In the data rows, zero lies at 4.5, halfway between 4 and 5.
Here are some points, one per row:
(5 8 8 5 5 5 7 4 2 7 4 6 4 4 8 0 5 7 6 4 4 6 3 0 4 1 5 6 6 3 4 6)
(7 4 4 8 9 2 2 7 0 5 4 3 3 4 6 3 6 7 5 6 5 3 7 4 6 1 8 5 3 6 6 3)
(3 5 2 3 5 5 3 5 4 7 5 6 2 9 5 5 3 6 5 2 6 6 4 7 9 6 8 7 3 9 5 6)
(4 5 6 4 4 7 6 4 5 8 3 4 7 5 4 2 8 3 5 3 6 5 5 3 1 5 4 0 6 6 5 1)
(4 6 2 2 5 3 7 5 5 2 4 1 7 2 8 5 5 2 7 1 2 4 9 5 8 4 4 5 4 9 7 5)
(9 3 5 1 2 3 5 7 3 5 2 7 8 6 4 1 2 4 6 4 5 4 0 6 5 7 4 5 5 5 5 0)
(5 6 5 0 4 5 8 1 6 2 5 4 4 1 1 7 5 5 5 4 5 1 4 2 7 3 6 0 4 2 6 9)
(4 3 4 5 4 4 5 6 5 4 4 4 4 5 3 5 3 4 5 4 4 4 4 4 4 4 4 5 5 5 5 5)
(5 4 5 4 4 5 4 4 5 4 5 4 4 5 4 5 5 4 5 5 4 5 5 5 4 5 5 5 4 5 4 4)
(5 4 4 5 4 5 4 4 5 5 4 4 5 4 5 5 4 6 5 5 4 5 4 4 5 5 5 5 4 5 4 5)
(4 4 7 5 5 4 7 3 4 4 5 1 5 4 9 8 2 3 6 7 3 3 4 4 5 3 5 5 9 3 4 0)
(5 5 6 5 4 7 7 4 3 8 5 4 9 5 4 0 5 5 3 3 5 5 5 2 1 6 4 3 6 3 6 2)
(6 4 6 5 0 6 4 5 5 1 7 6 7 2 7 2 7 6 3 4 0 3 6 8 6 2 6 5 4 5 5 7)
(4 4 4 5 6 4 4 5 5 4 4 5 2 5 3 6 5 5 5 4 4 5 4 5 5 4 5 5 7 4 6 5)
(4 1 9 8 4 7 4 4 2 2 3 5 4 1 6 6 8 3 2 2 6 2 0 6 4 6 6 6 3 8 7 8)
(2 3 4 4 2 6 4 3 3 3 1 4 5 6 1 9 6 4 1 6 4 6 6 0 7 5 5 3 7 2 9 2)
(7 4 0 4 4 3 4 3 6 7 8 8 5 7 8 6 6 2 3 3 3 4 6 4 1 3 5 2 6 4 5 8)
(5 5 6 4 5 5 5 4 5 5 5 4 4 5 4 5 3 4 5 4 4 5 5 5 4 6 5 5 5 5 4 4)
(4 4 5 4 4 5 3 3 5 4 4 4 4 4 5 4 4 5 5 5 5 5 3 4 5 5 4 4 4 4 4 5)
(6 4 2 6 5 6 9 1 2 2 8 6 0 7 1 0 4 2 3 3 4 3 4 9 9 5 3 3 5 2 6 0)
(6 4 2 4 2 7 2 8 0 2 4 2 3 5 3 4 6 4 8 4 4 4 2 2 4 3 3 4 2 4 2 4)
(6 3 5 4 4 3 4 5 5 7 4 6 4 6 5 5 3 5 3 5 5 4 5 5 5 4 5 4 4 5 5 4)
(5 3 5 4 4 5 4 4 5 4 4 4 4 4 5 4 3 5 5 4 4 5 4 4 4 5 4 4 4 5 3 5)
(5 5 5 3 4 4 4 4 6 6 5 5 6 5 4 6 5 5 4 4 3 5 5 5 3 4 5 4 5 5 5 6)
(5 4 5 4 4 5 3 4 5 4 4 5 5 5 5 4 5 5 4 4 4 5 4 4 4 5 4 5 4 5 4 5)
(4 6 4 4 4 5 5 6 5 3 5 5 5 5 6 5 4 4 3 6 3 4 4 5 5 5 4 4 4 4 3 6)
(5 1 5 3 2 2 4 6 5 7 2 8 2 6 8 6 4 5 3 4 5 3 5 6 3 3 7 3 5 6 7 3)
(4 2 5 7 8 9 9 3 4 6 3 6 5 6 4 4 6 4 9 7 1 5 3 6 8 5 4 5 4 4 7 4)
(5 4 5 4 4 4 4 5 5 3 4 5 4 5 4 5 4 4 5 4 4 4 4 4 5 4 5 4 5 4 5 5)
(5 7 0 3 4 4 1 4 5 3 7 5 4 5 4 5 9 9 6 7 4 6 4 9 2 5 5 5 9 6 7 4)
(5 5 5 4 4 5 4 6 4 3 5 4 5 4 6 4 5 4 3 5 4 3 5 5 6 5 5 5 4 5 5 6)
(4 3 5 7 3 6 7 7 9 0 1 3 6 8 7 4 5 8 4 2 9 6 8 4 9 3 9 0 7 5 1 3)
(4 8 6 5 6 2 8 7 4 4 9 4 3 6 6 6 4 3 2 8 2 5 4 6 5 4 2 2 4 4 2 7)
(0 7 5 3 7 7 6 7 8 4 4 7 3 5 4 4 8 5 1 5 7 0 4 3 0 5 6 8 4 5 0 4)
(5 4 4 5 4 4 6 6 4 8 3 5 3 5 5 7 9 7 3 1 4 5 6 3 6 2 0 4 2 5 2 4)
(5 4 5 4 4 5 4 4 5 4 4 4 5 4 4 5 5 5 5 4 4 4 5 4 6 5 5 5 4 4 4 5)
(4 3 7 4 1 6 5 3 0 3 9 5 4 8 4 6 3 3 9 6 7 5 6 2 5 3 4 7 9 7 2 4)
(8 2 7 5 8 4 5 4 2 2 7 8 5 6 4 8 7 3 6 2 5 5 6 7 1 6 6 5 5 3 2 3)
(1 4 3 9 0 5 7 7 8 6 7 8 3 3 4 4 2 1 6 2 2 5 4 3 1 5 8 4 3 8 6 2)
(5 4 5 4 5 5 4 4 5 5 4 4 5 5 5 4 4 5 5 5 5 5 4 4 4 4 5 5 4 4 4 5)
(3 4 3 3 5 6 1 6 4 9 3 9 2 0 6 5 4 0 8 5 4 1 8 6 6 7 6 0 5 2 4 7)
(0 5 5 6 8 4 3 8 6 1 5 6 5 6 5 2 6 3 5 8 6 3 3 8 7 4 3 7 6 7 5 5)
(5 4 5 5 5 4 4 4 5 6 5 2 5 5 5 4 4 5 4 4 3 4 3 4 5 6 5 5 4 4 4 5)
(5 7 5 4 3 0 2 2 5 2 6 9 7 4 1 1 1 6 7 3 5 0 4 0 8 7 1 6 2 4 4 0)
(5 5 5 5 4 4 3 3 5 6 4 2 4 6 5 4 4 4 5 5 5 5 4 4 4 4 5 4 3 4 4 5)
(4 5 5 6 4 5 4 6 4 3 4 5 5 5 5 5 5 3 2 4 4 4 5 6 4 4 4 6 5 5 5 6)
(4 4 4 4 4 5 4 3 5 6 4 4 4 5 4 6 4 5 5 5 5 6 3 5 5 4 5 7 4 4 5 6)
(1 6 6 3 3 6 3 7 4 5 7 4 5 3 3 4 5 6 6 3 6 6 4 5 5 3 4 0 3 5 3 0)
(5 4 5 4 4 5 4 4 5 5 4 3 5 4 5 4 4 5 5 4 5 5 4 4 4 5 4 5 4 5 3 5)
(1 9 1 7 6 4 4 3 3 1 2 5 6 6 6 6 1 5 4 1 1 6 3 5 3 3 5 3 3 2 3 5)
(5 6 7 4 4 6 5 3 4 7 4 5 5 4 6 0 6 4 5 3 7 6 5 3 4 3 5 4 6 4 4 4)
(5 4 5 4 4 5 4 4 5 4 4 4 5 4 5 5 4 5 5 5 4 5 4 4 5 6 4 4 4 5 3 4)
(1 2 4 4 7 4 4 4 3 4 7 3 6 3 5 1 2 7 1 6 5 4 5 3 3 7 2 5 4 4 8 5)
(5 6 7 5 3 3 4 9 8 6 4 1 3 4 3 3 3 2 4 2 5 3 4 5 5 2 2 6 9 2 6 5)
(3 3 4 4 6 4 2 7 4 4 1 5 4 6 0 5 3 3 4 4 3 4 2 6 4 1 5 3 7 5 5 5)
(5 4 5 4 4 5 4 4 5 4 4 4 5 4 5 5 4 5 5 5 4 5 4 4 4 6 4 4 4 6 4 4)
(5 4 5 4 4 5 3 4 5 4 3 4 5 4 5 5 4 5 5 5 4 5 4 4 5 5 4 4 4 5 4 5)
(2 4 6 2 4 3 4 5 2 4 6 3 3 4 4 4 3 6 3 7 3 6 6 4 4 4 4 4 5 6 4 3)
(6 8 4 3 7 8 5 6 7 2 4 7 0 6 3 4 3 2 6 7 5 8 9 2 2 6 6 8 2 3 7 5)
(6 5 5 6 4 4 3 4 4 5 4 4 3 4 5 4 5 5 5 5 5 5 4 4 4 4 4 4 5 4 4 5)
(3 4 2 3 3 4 6 5 6 7 5 6 9 6 2 9 9 5 6 5 4 5 4 8 4 2 7 9 0 0 6 5)
(8 7 4 6 8 5 5 3 7 6 5 9 5 0 3 6 7 5 2 7 7 9 0 2 7 5 2 4 3 9 5 5)
(6 9 2 4 4 5 6 4 2 5 4 5 8 4 6 5 3 2 1 1 6 7 5 4 4 5 3 9 6 4 3 5)
(3 4 2 6 4 1 9 8 4 4 2 4 3 4 4 6 3 5 8 4 7 4 4 5 3 9 4 3 5 2 8 7)
(5 4 4 4 4 5 4 4 5 3 4 4 5 5 5 4 4 5 4 5 4 5 4 4 4 5 4 4 4 5 3 5)
(5 4 5 4 4 5 3 4 5 4 4 4 5 4 5 5 4 5 5 5 4 5 4 4 5 6 4 4 4 5 4 4)
(5 4 4 4 4 5 4 5 4 6 4 5 4 3 5 5 4 4 5 5 4 4 6 5 5 6 5 5 4 5 4 5)
(1 4 6 0 5 1 5 5 2 3 7 3 2 2 3 1 4 6 2 6 3 9 6 7 3 3 5 4 3 7 5 0)
(4 9 5 4 4 4 6 6 4 3 5 5 5 5 5 5 4 4 2 6 4 5 4 6 4 5 3 4 5 3 3 5)
(4 4 5 5 5 5 5 5 5 4 5 5 5 5 3 5 4 5 4 6 4 4 5 4 5 4 4 5 4 4 4 6)
(3 4 6 5 4 4 4 4 5 5 4 5 4 6 5 4 4 3 4 5 7 5 4 5 4 4 4 5 3 3 6 6)
(5 0 2 3 8 4 5 7 7 4 5 2 8 3 6 3 4 2 6 2 3 6 4 5 3 5 3 6 4 4 5 2)
(4 5 4 4 5 4 4 4 5 5 5 4 4 5 5 5 5 5 4 5 4 5 4 5 4 5 5 5 6 4 5 5)
(4 4 4 4 5 4 4 5 5 4 4 4 4 5 5 6 4 5 5 5 5 4 3 4 6 4 5 4 4 4 5 5)
(5 6 3 5 6 2 5 2 5 9 6 0 4 6 6 3 7 3 2 3 1 3 3 1 5 5 8 7 4 5 5 5)
(8 5 1 5 7 7 4 3 5 4 2 5 8 3 4 6 0 8 4 8 5 1 8 7 2 0 4 4 4 8 7 5)
(5 4 5 5 4 5 4 4 5 4 4 4 4 4 5 5 4 5 4 5 4 5 4 4 5 5 3 4 4 5 2 5)
(7 6 5 6 1 3 4 4 5 6 7 4 1 1 3 6 5 7 5 4 6 5 6 6 2 5 3 3 5 3 5 3)
(5 5 5 4 4 5 4 4 4 5 4 4 4 4 5 4 5 5 5 4 5 5 4 4 4 4 4 5 4 4 4 5)
(5 4 5 4 5 4 4 4 5 4 5 4 5 5 5 5 5 5 5 5 4 5 5 5 3 5 5 5 5 5 4 4)
(5 5 5 4 4 4 4 4 5 4 4 4 4 4 5 5 5 5 4 4 4 5 4 5 5 5 3 4 4 5 3 5)
(3 5 5 7 4 4 2 0 5 5 5 0 4 6 4 4 4 0 4 6 9 4 4 6 3 2 2 4 1 1 7 5)
(5 5 6 7 7 6 1 4 5 3 5 5 5 4 2 7 5 7 6 2 2 4 9 4 7 4 4 5 6 1 5 5)
(3 4 5 5 5 4 4 3 5 6 4 3 3 5 5 4 4 4 4 5 7 5 3 5 4 3 4 5 4 2 6 5)
(4 4 6 4 4 5 4 3 5 5 4 3 4 5 5 5 3 4 5 4 6 5 5 5 4 4 4 5 3 4 5 6)
(5 4 5 4 4 4 4 3 5 4 4 4 4 4 5 5 4 4 5 4 4 5 4 4 4 5 5 4 4 5 3 4)
(4 3 5 7 4 0 5 1 4 5 0 3 4 7 4 2 8 3 4 6 3 5 8 6 5 8 5 5 6 4 2 7)
(5 4 5 4 4 5 3 4 5 4 3 4 5 4 5 5 4 5 5 5 4 5 4 4 5 5 5 5 4 5 3 4)
(3 1 1 6 4 3 8 6 4 6 6 6 5 0 1 5 3 4 1 6 6 5 5 3 6 3 8 6 5 4 0 5)
These points spread out most along one direction. Take the direction at right angles to it along which they spread out most. Go by this last direction. How many in every 100 of the points above lie lower along it than each point below? Round to a whole number. More than half of the points above lie lower than the first one.
(6 8 4 3 7 8 5 6 7 2 4 7 0 6 3 4 3 2 6 7 5 8 9 2 2 6 6 8 2 3 7 5) 47
(5 6 7 4 4 6 5 3 4 7 4 5 5 4 6 0 6 4 5 3 7 6 5 3 4 3 5 4 6 4 4 4) 93
(2 4 6 2 4 3 4 5 2 4 6 3 3 4 4 4 3 6 3 7 3 6 6 4 4 4 4 4 5 6 4 3) 10
(5 4 5 4 4 5 4 4 5 4 4 4 5 4 4 5 5 5 5 4 4 4 5 4 6 5 5 5 4 4 4 5) 36
(5 4 4 5 4 5 4 4 5 5 4 4 5 4 5 5 4 6 5 5 4 5 4 4 5 5 5 5 4 5 4 5) 61
(5 4 4 4 4 5 4 4 5 3 4 4 5 5 5 4 4 5 4 5 4 5 4 4 4 5 4 4 4 5 3 5) 45
(5 5 6 4 5 5 5 4 5 5 5 4 4 5 4 5 3 4 5 4 4 5 5 5 4 6 5 5 5 5 4 4) 52
(8 5 1 5 7 7 4 3 5 4 2 5 8 3 4 6 0 8 4 8 5 1 8 7 2 0 4 4 4 8 7 5) 11
(5 6 3 5 6 2 5 2 5 9 6 0 4 6 6 3 7 3 2 3 1 3 3 1 5 5 8 7 4 5 5 5) 99
(5 5 5 4 4 4 4 4 5 4 4 4 4 4 5 5 5 5 4 4 4 5 4 5 5 5 3 4 4 5 3 5) 57
(0 7 5 3 7 7 6 7 8 4 4 7 3 5 4 4 8 5 1 5 7 0 4 3 0 5 6 8 4 5 0 4) 91
(4 3 5 7 3 6 7 7 9 0 1 3 6 8 7 4 5 8 4 2 9 6 8 4 9 3 9 0 7 5 1 3) 6
(5 4 5 5 5 4 4 4 5 6 5 2 5 5 5 4 4 5 4 4 3 4 3 4 5 6 5 5 4 4 4 5) 80
(4 8 6 5 6 2 8 7 4 4 9 4 3 6 6 6 4 3 2 8 2 5 4 6 5 4 2 2 4 4 2 7) 51
